Rows are one point carried round by a steady rotation, each followed by how many steps it has turned.
The counts run from 0 to 784.
[ -1   4 -39  17  19  29  31  -6  22  -9  -8 -31  10   8   4  -7 -19  -4
 -17  -1 -18 -17 -12 -17   9   2  -1   6  10 -44  11  -6 -11  -2  42  -9
  16  -2  -5 -21  18  27 -17 -20  11   3]
34
[  7   0 -20  -9  26  39  14  -6  24  -5 -14 -26   8  -2 -16  -1 -17 -15
 -17 -13  -9 -17 -23 -15  14  12   9   2  12 -47   5  -2 -14   2  32  -6
  21   1 -15 -17   4  25 -21  -4  18  12]
329
[  9 -14 -23  14   7  17  37  12   9   7 -17 -18  11   1   9   6 -15  -3
  -2  13 -25 -25 -14 -20  -2   4 -26 -18  12  -9  -2  -6 -22 -12  48  15
  -9   7  -2 -16  29  33 -27 -17  -8  -4]
473
[-19  -1 -18 -11  18  11  40  17  25  10 -19 -13  27   6   3 -17   4 -13
  -7  15 -24 -10 -20 -28   1   8   4  -9   8 -22 -14 -30 -13   5  50  -7
  15   3  -9 -14  20  22  -5  -8 -13   7]
772
[-20   2 -36  27  14  12  22  -4  37  -2 -10 -33   1  12  10   0   1 -21
 -11  29 -22 -13 -17 -33  -3   4   2 -17  11 -18  -8 -16 -13  -1  21 -13
   2   3 -12  -7  16  22 -17 -19 -17   7]
221
[-11 -11 -24  34   4  -3  25  -6  22  -6 -13 -29  -4   3   4  14 -22 -26
  -7  21  -6 -35 -15 -21  -5  -8 -19 -19  19 -17  -5  -9 -23 -11  25   8
   3  -1 -17  -6  10  24 -42 -21   0  -2]
469
[ 22  -8 -11  20  30  14  24   1  43 -21 -17 -23  -1  29   9   4 -29 -14
 -11   3  -1 -27 -23 -17 -10   8  12  -6   4 -21  27  -4 -32   0  25  -8
  -7  14 -12  -2   2  17  -7 -20 -10  -8]
607
[-13 -13   0 -18  39 -10  20  -9  14  -2 -14  -7  19  13  -5 -10 -40  -1
 -26 -17  12 -27  -1 -32 -10   5 -23  -8  28 -19  13  -4 -13  -7  37  -2
  24 -17 -13  -3   0  14   1 -28   5   2]
99
[  5  -5  -9 -21  52   8   1 -13  19   3 -29 -14  20 -27 -12  26 -14   0
 -27 -33 -18 -10 -19 -16  -8   4 -28 -15  17  -7   2  -5 -10 -27  25   2
  16 -19 -13 -34  -4   3  -2 -18   6  11]
734
[-13  -3 -28  17   0  11   9   3  28  23  -5 -17  14 -11  -8  12 -11  -8
  -7  15  -9 -23 -28 -41   4  -3 -22 -18  20 -16   1  -4 -19 -15  24   1
  -5  14   8 -23   8  27 -33 -22  -6  33]
175
[ -9 -10 -30   2  36  -5  29  -1  26  -9  -9 -34  25  -4 -12  -3 -28 -24
   0  15 -18 -13 -23 -10  19 -14 -27  -5  20 -18  11  -8  -5 -16  25   3
   6  -5 -28   0  -3  34  -9  -1   2  -2]
667
[ -7   1  -8 -10  42  -6  -3   7  54  10 -17   1   5  -7  -4  20 -11 -14
 -29   1 -10  -6 -28 -27  -2  11 -16   4  15  -5  16  -5  -9 -28  25 -11
 -30  -4  -8 -12 -15   7  12 -20  -8   7]
548
[ -5  -6  -7  -2  27  14  20  15  14  12 -18  -2   0 -26  -8  10   7  -7
 -35  13 -26 -11 -17 -27   6  26 -17 -18   9   1 -17  -7 -19 -16  52  10
 -17 -23  -7 -26   4  18 -10 -12 -10  12]
385
[ -3 -18 -30  16  45  -9   6  -9  31  -4   0 -18   7  10  15  10  -2  -1
 -30  25 -13   0 -17 -30 -10  12 -17 -24   2   6  12 -15  -8 -16  23   6
 -21 -14 -11  -2  -2  19  20 -27 -35  -2]
501
[ 22 -13  -6  -8  50  -9  12   0  41  -2 -30 -25  13  -6 -11  25 -20 -18
  -8 -12 -19  -8 -31 -21 -10  -4 -11 -12  23   9  18   2 -15 -23   7  -5
 -21   1 -20 -23   8  10  -8 -23 -10  11]
458
[ -4 -13  -7  18  12  18  19  -4  25 -10 -27  -7   5   7   9  14 -24  -7
 -21 -12   7 -40 -22  -8 -15  -9 -24 -18   8 -22  12 -13 -26 -15  43   3
  28  -1  -2 -12 -25  16  -7 -23   3  -8]
538
[-10  -6  -8  -9  39  26  -2  -5  19 -18 -11 -16   7 -19 -18  11 -17 -11
 -36  -7  -6 -21 -30 -21  11  12 -17 -13  13 -25   3 -10 -17  -1  22   2
  22 -12 -25  -5 -33  12  10  -4  11  19]
142
[ 17   3 -21 -13  36  16  -3 -13  22   8  -6  -5  -2   9  -6  -3 -30  -5
 -30 -32  12 -24  -1 -25 -13  12 -14  -6  24 -31  20  -6  -9 -14  33   3
   8 -14   0 -17   0  13  -2 -30   2  15]
443
[  8 -12 -25  12  32  -2  18  -3  39   0 -27 -25  12  19  11   9   3  -5
  -9   0 -14 -13 -20 -25 -28   5   2 -30   0  -5  14 -26 -21  -5  12 -13
  -2  11 -12 -12  24  17   2 -33 -32  -3]
704
[  8  -6 -16  -3  52  -7  22  -3  20 -17  -2 -25   3  11  -2   5  -6   1
 -28 -16  -4 -12 -13  -5  -1  -6 -24 -28   7   0  12 -30  -3  -7  41   9
  17 -28 -17 -29 -16   9  17 -18 -17   8]
688
[ -9 -11 -15   8  41 -15  31   2  34 -10 -23 -22  21  20  16   9  -6   4
  -8  10 -17 -12 -32 -30 -11  -3  -1 -30   1   5  11 -22 -23  -2   8 -13
   4  16 -17 -12   7  21  10 -14 -25   2]
408
[  5 -13  -8  15   8   6  16  17  44   8   0 -14   3  19   1  -8  -9 -20
  -4  24  -3 -28 -26 -24 -12  11   1 -23   0  -9   9 -35 -21   1  27   1
  -8   8 -16  -1   2  32  -5 -15 -34   9]
611
[ 30 -12 -18  -2  39   6   9   6  48   7  -2 -20  -7   8 -16   0  -9 -27
  -9   7 -15 -11 -32 -16   4  13  -5 -18   4   2  20 -19 -12  -9  11  -1
 -32   7 -30  -4  -4  13  -1  -3 -30  17]
709
[ 26 -17  -7 -19  47  10   8   6  29   1 -15  -2  10  -8 -19  10 -12   3
 -28 -22  -5 -20 -24  -5  -5  17 -25 -19   5  -4  25 -15 -19 -17  38  18
  -4  -2 -12 -25 -18  15  12 -11 -19   5]
344
[ -7  -3 -12  17   8  22   4   0  27   3 -12 -12 -19  -6 -12  15 -11 -26
 -16  -6   5 -44 -19 -12  -4   3 -16 -17  11 -35  -5 -16 -17  -7  49   6
  22  -9 -13 -24 -15  11 -31 -16   6  22]
628
[ 10  -8 -11 -15  38  20  23   5  23  -8 -16 -30  16  -7 -22   5   1 -21
 -11  -6 -19 -16 -36   3  21  -2  -3 -20   5 -19   3 -24 -14  -1  20  -3
  21   0 -31 -33 -16  12  -5   5  -2  27]
231
[  6  -8 -43  -6  31  26  17 -17  15   3  -7 -35  20   2 -21 -14 -16  -8
  -6  -6 -22 -13  -3 -18   8  23 -23 -16  16 -38  11  -7   0  -6  14   5
  17  -6 -23  -5  23  40 -10  -8  -4   4]
326
[-17  -6 -21   1  18  14  10  -8  26  -8 -22  -9  18   4   9   5 -32  -9
 -24 -10   7 -37 -15 -23 -14   5 -20  -5   9 -37   7  -7 -13 -12  36  -2
  41  -5  -2  -3 -14  22  -7 -27  12 -15]
537
[ 25 -11  -3  -5  33  -1  32  14  29   6 -18 -16   8  -4  -4   5  -8 -15
  -8  12 -29  -7 -26 -29   6  15   3 -13  13   8   5  -8 -26  -5  24 -10
 -32   9 -17 -19  22  21 -10 -14 -19  10]
20
[  0 -10  -6   2  31  17  28   6  15 -13  -8 -15 -19  -3 -15  -8 -22 -28
 -27  11  -7 -31 -16  -5  21   4 -17  -6  16 -22   5  -8 -11  -7  57  12
   2 -25 -28  -4 -11  15 -21  -1   8  15]
579
[ -6  -3 -11   4   9  31  25   4  13   5 -21 -17  28  -3  -3   1  -4   0
 -15   5 -30 -19 -39 -38   6   4   3 -25   2 -21 -12 -11 -33  15  23  -3
  17  10  -6 -30  11  24 -15 -13   0  27]
130
[  4 -13 -19  -9  42 -15  26   6  33   4 -24 -13  29  13  10  -5 -17  -2
 -10   5 -17   0 -16 -38 -16   4 -13  -7  15   6  10  -4 -13 -21  22  -9
 -19   6  -7  -7  33  25   6 -25 -30 -14]
752
[  8 -13  -6 -13  50  24  15  -7   4 -19 -19 -24   3 -12 -18   7 -18  -3
 -34 -18 -21 -16 -15 -10   1  18 -21 -20   9 -15   5   0 -20  -4  30  10
  17 -20 -30  -8 -17  18  -5  -4   4  -3]
782
[-17   1 -34  15  12  21  25   9  24   6  -3  -5   6  -3  10  -5   3  -5
 -34  28 -13 -12 -11 -29   2  10 -16   0   4 -22  -4 -12 -12 -11  59   5
  -5 -17   3  -7   3  23  -3 -24  -4  -2]
679
[ -3  -8 -17  11  25   3   1  -7  42 -11  -4 -11 -10  28   0  -7 -27 -21
 -19  -7  26 -32 -11 -26 -19   6  -5 -15   8 -27  22 -19 -12  -3  31  -5
  12 -10 -10  10 -21   8   5 -27  -5   6]
55
